In the rows, zero is written as 128.
M: 3 groups of rows, each row roughly a mix of its group's hidden directions; some rows fit no group
M (150 x 15)
[[141 126 145 137 115  74  96  99 142 137 149 136 141 163  75]
 [118 134 149 108 158 130 150 104 117 169 135  84 170 127 171]
 [122 113 141  82 101 122 148 101 190 130 111 164 143 147 128]
 [138 112 149 125 152  99 107 110 128 110 159  89 190 156 137]
 [120 113  96 135  66 110 111 124  95  96 148 146  86 136 130]
 [127  85 136 120 168  88 100 147 127 101 137 111 179 145 114]
 [157 173 158 117  91 136 159 138 167 143 149 138 110 122 166]
 [138 103 124 172 156 113 193 125 143 163 115 133 115 107 147]
 [149 127 105 160  95 131 179 157 125 127 151 113 143 115 181]
 [105 139 140  79  83 138  95 123 166  97 111 148 152 122 145]
 [ 93 164  96 110 132 144 169 131 116 154 146 119  72 115 116]
 [135 197 139 132  91 166 111 103 145 132 113 137 117 146 155]
 [145 100 100 154 129  92 178 146 103 176 132 103 114 128 131]
 [104 150  94  79  88 159 110 124 139  76 122 128 137 119 121]
 [135 143 165 113 118 114 138 132 153 148 125  91 180 139 182]
 [107 133 133 133 192  79 149 103 111 138 148  95 144 123 145]
 [100 149 155 115 136 167 126  91 159 119 179 165 113 129 142]
 [133 109 113 130 144 122 210 116 124 166 132 107 105 134 142]
 [157 111 166 123 114  80 127  88 134 170 156 120 148 148 111]
 [137 132 142 116 148 132 165 131 146 155 165 148  85  82 166]
 [136 150 150 142 139 123  66 133 112  70 122 150 137 155 110]
 [ 99 120 121 152 155 103 168 105 156 133 150 100 152  97 171]
 [116 164 127  98 169 123 150 136  66 134 118 119 114 164 109]
 [144 135 126 132 118 187 144 171 108  92  84 150 119 124 143]
 [159 153 165 125 135 105 154 165 168 168 152 143 127  97 131]
 [163  80 147 166 155 100 140 163 107 153 115 112 149 128 146]
 [ 96 138 127 103 174  92 139  90 105 161 135  85 143 135 129]
 [145 131 125 132  97 185 127 162 112  88 105 147  91 101 124]
 [ 96  97  98  86 106 156 102 128 128  91  84 131 149 119 121]
 [106 136 147  90 122 156 125 110 135  67  96 154 144 124 164]
 [117 178 159 110  94 151 115 104 166 130 123 169 100 122 141]
 [123 127 145 115 152 102 129  91 138 165 136  61 164 134 134]
 [135  80  88 137 128  94 168 136 140 158  97  91 134 140 144]
 [ 90 152 111 121 152 152  77 120  98  94 114  98 157 118 114]
 [144 117 116 141 155 114 149 154 123 101  67 145 122 165  89]
 [100 126  90  91 120 140 113 140  88 100  91  88 155 138 119]
 [136 147  97 184 140  98 157 151  85 160 126 109 111 132 124]
 [128 151 127 131  60 164 145 106 165 167 138 122 122 127 141]
 [121 125 180 115 141 132  71 116 141 108 141 178 139 119 103]
 [126 115 101 118 147 118 200 143 107 162 132 104 113 104 154]
 [113 155 135 125 126 100 127  67 136 190 154 124 121 132 143]
 [113 139 112  79 153 114  93 109 130 121 101  64 141 123 127]
 [154  89 150 167 154  91 157 109 132 180 143 117 119 127 129]
 [114 102 170 162 151 144  98 141 113  97 115 126 146 118 184]
 [115 154 135 102 104 149  72 106 178 119 112 137 157 148 138]
 [150 135 161  98 127 123 162 110 180 179 128 119 152 127 147]
 [145 106 148 124 120  94  79 147 125  87 118 155 144 157  86]
 [106 174 165 132 124 134  92  79 142 133 155 135 157 147 151]
 [128 129  99 116 123 160 134 135 141 106 113 128  93 183  71]
 [136 121 176 120 143 165 142 105 111 172 132 110 154 107 173]
 [127  93 157 133 138  69  91 138 139 120 146 142 134 150  82]
 [116 123  95 163 134 132 130 144  48 110 144 108 115 133 118]
 [166  88 139 158 151 112 113 150 124 103  99 128 102 120  76]
 [115 148 147  85 105 137 149  63 152 149 140 113 152 138 147]
 [127 152 106 164 108 102 183 107 161 170 145 119 119 137 147]
 [138 158 189 140 151 147 115 124 118 124 163 180 119 127 110]
 [ 98 131 150 135 156 142 131 114 169 111 148 184 102  90 141]
 [144  82 118 162 154  99 188 150 147 144 128 114 132 110 132]
 [106 129 158 123 110 106 153  76 116 118 150 118 155 135 186]
 [133 119 153  97 144 128 147 114 156 197 126  98 137 151  98]
 [144 108 120 164 178 135 150 170  90 152 114  92 135 116 130]
 [167 126 117 129 108 150 156 175  90 117 114 113  86 129  93]
 [127 117 122 135 148 153 123 182 103  77  94 155  95 116 133]
 [131 132 153 113  87 165 124 107 168 120  96 161 100 139 166]
 [113 116 139  90 138 159 154 120 136  93 121 162  95  85 164]
 [157  78 142 134 150  98 159 141 122 181 129 102 157 126 134]
 [134 127 134 149 154 101 110 109  93 165 171 139 107 108  78]
 [ 95 116 104 113 183  81 141 105 102 145 111  97 143 132 124]
 [157 149  86 131 111  97 161 161 102 133 121  92 114 164 110]
 [108 103 117 111 159  84 152 111 134 165 143  86 170 134 139]
 [128 140 173 144 119 100  81  85 131 110 119 135 171 157 130]
 [130 191 172 127 118 127 137  97 145 160 151 114 139 137 163]
 [159  73 123 120 142  89 143 161 139 151 133  94 165 116 131]
 [129  98 130 124 144  94 183 125 135 168 140 108 155 100 167]
 [146 130  92 156 125 109 184 165 108 160 133  98 105 120 139]
 [121 166 125  98 129 176 137 126 127 117  83 137 145  92 172]
 [109 186 159 108 142 136  88  77 141 140 123 128 127 151 127]
 [116 160 108 127 106 181 176 136 124 132 105 146  90 109 151]
 [123 126 163 132 145 144  71 122 119 107 140 181 109 109  93]
 [153  91 137 173 146 100 140 155  88 168 143 134 101 117 121]
 [140 160 106 145  97 124  74 133 115  79 127 158 122 136  96]
 [135 142 120 122  69 144 130 114 155 161 142  97 166 138 168]
 [103 100 153  77 135 160 145 121 153 102 124 137 137 100 174]
 [120 120 108 125 132 166 102 183  98  86 109 138 118  91 113]
 [116 158 156  97 103 111 112  77 180 133 136 130 150 147 145]
 [134 128 119 111 159  82 134 157 107 144 183 114 109 118  86]
 [154 127 111 146 118 155 174 109 118 160 115  85 131 180 132]
 [143 120 107 110  94 114 159 136 112 171 158  77 155 135 153]
 [136 135 132 135 114 179 144  88 134 129 114 100 163 140 185]
 [119  89 165 110 142 110 130 107 137 169 187 131 125 112 102]
 [124 110 137 122 128 106  68 139 162 116 151 145 132 137  69]
 [118 143 126 124 149 186 120 164 113 108  97 142  96  88 153]
 [146  81 135  96 128 119 122 184 119 134 131 131 164  84 110]
 [118 115 155 117 169  93 146 105 176 171 166 128 129 121 127]
 [134 138 111 158 133  94 172 116 119 196 130 101 106 129 135]
 [113 117 130 126 146 143  71 160 121  87 116 162 121  94  95]
 [108 144 147 104 161  96 129  92 108 165 168  94 154 142 138]
 [119 132 182  92 120 151  74 109 140  96 130 159 118 120 126]
 [143 137 142 153 112  99 116  83 134 133 117 111 194 160 143]
 [116 185 136 119 105 162 161 100 151 155 114 152  93 128 140]
 [123 150 175 150 142 117  77 119  85 137 167 147 125 111 112]
 [156 161 147 153 144 115 111 125  64 113 116  96 129 162 109]
 [114 110 131 120 119 139 119 122 120 118 109  56 182 145 103]
 [124 146 154  95 116 169 128  60 162 128 121 134 140 129 152]
 [110 146 154 110 131 128  82  90 174 109 105 145 165 142 106]
 [150 152 117 139 126  95  96 137 125 108  92 157 131 153  66]
 [105 174 156  95 114 156  88 114 145 107 153 140 110 143  96]
 [105 133  84 128 142 112 192 154 105 116 120 135  84 124 121]
 [123 192 174 124 142 133 103  90 150 131 161 144 132 132 120]
 [153 146 120 160 135 136 178 153  68 127 125 137 100 122 153]
 [118 140 144  84 126 171  89 144 142  83 117 126 169 109 132]
 [125 161 117  83 111 131 131  94 198 143 117 108 137 120 133]
 [170  98 138 153 129 107  73 159 130 104 113 150 152 134 101]
 [148 106  97 173 153 116 169 147  96 160 126  97 101 133 131]
 [129  86 142 150 154  73 140 149 130 176 154 105 144 122 123]
 [137 160 148 138 140 124 173  97 120 187 146 103 125 132 162]
 [101 195 157 143 123 145  84  99 100 124 143 126 120 124 139]
 [164 138 132 111 137 136 175 112 122 142  74 142 101 159  96]
 [124 139 160 120 112 117 154 114 164 186  93 122 140 132 172]
 [112 148 114 120  98 141 154 124 189 138 161 142 119 103 173]
 [120 141 118 152 128  71 136 107 136 161 133 101 190 135 133]
 [150  98 123 165 151 108 140 139 106 169 137 150  79 110  96]
 [141 138 102 137 137 135 168 146 148 173  91  79 118 115 159]
 [154  93 109 138 143 105 179 167 134 161 114  92 145 127 146]
 [152  66 142 143 154 151  93 153  94  98 130 141 124 119 114]
 [142 138  87 154 110 132 171 166 133 132 116 133  67 118 138]
 [ 96 181 124  85 130 153 107 130 141 148 126 133  95 119  84]
 [118 114 150 151 144 149 123 125 187 110 120 186 121  99 146]
 [121 156 111  98 164 111 137 169 112  83 130 127  96 149  92]
 [133 183  77 126  89 112 135 105 125 152 157 123 119 129  95]
 [126  99 150 107 152 109 183 133 125 170 135 120 124  90 166]
 [107 152 139 117 148 111 137  78 161 191 131 148 121 142 142]
 [126 131  75 140 113  94 152 130 142 149 145  97 186 120 141]
 [146 143 117 152 125 147 112  88 166 128  91 115 183 160 125]
 [ 94 137 116  91 159 126 143 121 114 131 120  76 177 136 159]
 [128 121 172  98 116 138  68 110 154  97 127 151 161 120 135]
 [151 144 127 146 110 106  75 125 159 111 107 137 170 175 137]
 [120 101 123 118 153  75 127 120  91 152 145 109 136 157  77]
 [135 102 132 131 155 168 188 126 127 163 120 103  96 129 156]
 [107 149 147 111 139 195 123 102 138 114 116 143  74 127 132]
 [108 136  94 121  87 150 133 111 154 147  80 113 107 143  82]
 [122 143  94 113 115 118 146 155 106 138 129  60 168 112 151]
 [112 129  67 161 134 105 154 167 110 101 124 122 111 152 102]
 [111 187 114 164 121  98 120 123 106 122 166 142  87 130 110]
 [156  79 105 141 134 129 171 161 132 136 100  91 134 140 162]
 [146  90 171 169 131 142 100 129 111 104 130 166 116 113  89]
 [163  94 115 166 115  93 131 134 144 153  95 133 126 161  83]
 [144 130 146 126 109 113  54 134 135 100 131 152 142 144  85]
 [149 145 186 138 139 114 139  96 124 179 160 115 148 141 151]
 [ 92 143 139 100 119 124  70 122 157  81 134 156 148 114 117]]

one row of each group, then the others: which group is each in?
[108 103 100 114 119  62 147 135 139  88 157 155 133 114 114] : <127>
[160 113 108 187 134 107 151 138 148 128  75 144 104 131 116] : <68>
[ 84 144 125  93 141 148  80  93 138 104 107 135 158 121  98] : <80>

[140 155  97 110 122 150 152 162 101 122  83 142  80 145 106] : <68>
[109 172 117 111 104 170 144 108 135 108 102  95 140 150 172] : <80>
[133 124  89 171 126  80 143 130 131 161 150  96 157 151 105] : <127>
[128 134 189 110 110 118  92  90 165 146 126 137 151 134 159] : <80>
[125 180 127 173 157 145 132 118  82 144 152 116  92 126 118] : <80>
[113 134 130 102 128 188 151  85 163 134 129 116 131 112 171] : <127>
[150  89 141 166 179 150 128 166 113 122 110 157 102 120 111] : <80>
[158  93 136 158 153 108 111 169 114 119 156 161  99 107  96] : <80>
[139  90 153 147 141  64 150 104 138 161 146 119 157 132 135] : <127>
[126 120  87 125  95 168 163 175 102  98 106 124 129 112 149] : <68>
[113 132 145 138 147  98 142  75 161 189 150 140 118 125 134] : <68>
